In the rows, 128 means zero.
Turns, then the turns between two rows, first turn first; the first pair answered:
z450:
[ 85  92 103 116 119 122 122 111 110 130  99 149 109 107 107 122 120]  ->  [108  83  90 118 104 131 139 110 124 124 117 155 104 122 111 127 133]
[123 137  86 109 130 111 126 102 142 124 120  87 128 107 137 143 118]  ->  [105 130 108 109 145 104 118 113 123 135  97  97 129  99 137 141 116]
[ 98 132 110 157 126 115 147  96  92 166 107 151 160  92  79  87 142]  ->  [115 105 106 154 115 115 165 105  98 164 105 163 148 119  77  84 149]
z173:
[ 83 132  89  98 121 133 108 123 130 129 176 107 121 114 134 120 132]  ->  [109 132 164  99 146 116 107 162  99 146 147 112 134 142 160 131 130]
[ 99 138 121 127 139 128 123 121 117 140 123 110 137 109 125 137 138]  ->  [118 121 141 123 139 120 137 135 113 145 104 124 138 131 126 136 141]
[111  83 107 151 114 122 138 115 118 130 107 151 122 117  86 101 134]  ->  [ 86 141 116 155 136 128 101 107 104 133 129 117 143  93 103 104 133]
[148 192 133 150 154 136 108 151 106 142 134 101 138 119 115 125 133]  ->  [182 134 140 143 134 126 147 165 111 144  97 140 120 149 102 132 133]
z194:
[106 131 140 106 143 107  73 114 101 144 125 111 133 142 149 141 141]  ->  [150 102 145 103 131 105 106 129 116 141 125 132 127 182 148 137 146]
[137 134 134 146 134  99 142 107 101 151 138 124 149 153 137 123 137]  ->  [135 142 118 145 130 107 140 100 101 147 152 118 150 153 136 122 139]
[122 130 145 122 137 122 131 125 102 139 108 141 148 105 121 116 126]  ->  [163 115 124 122 119 131 151 124 125 127 130 148 144 137 127 116 134]
[112 118 120 120 123 114 120 105 108 161 137 161 148 118 125 124 149]  ->  [133 106 120 120 115 116 130 106 114 160 146 168 147 134 127 127 155]
Now pairs of rows:
Between the rows of a pair lie two turns.
[102 152 101 141 138 119 138 116 127 136  95 142 133  97 107 157 124]  ->  [150 140  94 139 121 128 168 116 150 130 113 146 129 127 111 156 128] : z194, z450
[186 126 117 143 121 123 167 141 161 115 127 135 129 162 112 133 126]  ->  [166 184 151 141 148 121 127 145 143 121 148  99 156 149 136 134 123] : z173, z173
[112 100 106 138 125 129 132 126 107 154  98 138 134 121 106 110 138]  ->  [104 121 139 142 141 126 114 139  92 157 103 123 148 128 118 111 141] : z173, z173
[109 164 142 109 159 145 115 134 124 139  98  96 116 107 144 134 101]  ->  [112 119  90 110 126 159 139 116 144 126 101 121  93  97 120 127  96] : z173, z173
[130 205 130 127 155 137 126 153 120 133 129 110 146  98 128 126 144]  ->  [178 182 126 130 132 139 154 154 142 128 148 116 138 136 131 126 150] : z194, z194
[168 168 168 130 151 132 143 132 117 108  97 108 141  83 129 158 106]  ->  [158 156 104 132 124 149 149 104 143  92 113 108 125  65 111 147 105] : z173, z173
[129  98  90 144 113 171 120  99 152  98 151 135  77 137 109 111 146]  ->  [ 86  75 118 134 133 150 103 115 113 121  93 155  77 118  98 111 139] : z194, z450
[167 134  78 135  96 152 157 114 172 105 172 121 124 149 119 127 137]  ->  [109 131 180 124 159 112 123 161  84 146  76 140 143 118 127 135 119] : z194, z173
[105 106 104 114 127 144 130 130 163  97  78 130  84  81 100 143  82]  ->  [ 99  98 160 107 149 125 115 151 124 114  56 138  96 103 115 144  87] : z173, z450
[124 166 106 140 124 135 151 115 129 134 107 140 140  84 112  94 132]  ->  [155 153  98 143 114 137 168 118 140 129 120 146 136 112 113  98 138] : z194, z194
[111 126 118 122 122 113 115 136 127 124 101 132 116 104 115 123 123]  ->  [ 99 141 107 123 124 117 105 125 130 124 118 122 121 105 124 119 123] : z450, z173
[ 71 205 130 112 161 118  50 128 122 127 148  76 125  86 146 138 119]  ->  [141  44 155  97 114  97 126 163 114 144  94 160  88 206 127 138 142] : z450, z450
[162 121 129 148 126 161 150 121 124 135 123 144 113 136 133 137 133]  ->  [148 140 158 151 146 150 132 131 108 143 117 131 119 129 148 141 134] : z194, z173
[123 100 169 114 148 103 124 145  92 151 127 137 133 171 143 122 141]  ->  [ 83 137 103 118 139 130  99 105 113 135 173 110 135 120 135 112 141] : z173, z173
[ 68 170  58 135 125 151 100  84 156 112 164 100 122  70 122 122 118]  ->  [158 108 214 121 158 109 134 175 104 147  97 141 132 193 165 140 130] : z173, z450
[179 149 110  93  87 143 131 117 170  93 165 130  78 134 136 141 132]  ->  [132 189 174  93 139 125  81 139 120 118 133 105 108 104 159 149 118] : z173, z450
[131 134 134 137 116 134 126 105 120 140 169 123 138 135 135 105 142]  ->  [141 108 130 137 113 128 141 114 123 138 154 138 128 148 125 104 142] : z173, z173
[135 164 151 149 130 126  98 133 126 134 140  86 125 116 148 131 128]  ->  [145  85 130 141 106 120 142 138 128 137 101 138  95 130 119 132 132] : z450, z173
[142 129 205 150 174 128 138 170 120 120  93  97 143 151 151 175  58]  ->  [145 115  70 153 116 164 171 116 189  79 131 108 112 110 112 161  57] : z173, z450
[125  49 125 112 111 131 128 122 128 120 121 151  95 164 127 140 135]  ->  [123 152 142 123 139 145  83 111 134 113 185  89 129 147 161 142 134] : z450, z173
[105 114  85 146 126 143 106 125 127 118 108 140 131  93 119 108 123]  ->  [ 98 132 118 145 143 135  85 139 109 127 108 130 142  99 134 111 122] : z450, z173
[120 161 163 153 150 123 120 143 141 142 157 118 140 134 136 130 140]  ->  [116 123 103 158 117 131 142 117 168 127 163 135 121 120 111 123 143] : z173, z173
[135 146 166 120 152 103 102 173 132 111 140 109 102 101 148 159  96]  ->  [140  84 106 117 110 118 133 155 159 103 130 141  71 102 118 150  98] : z450, z173
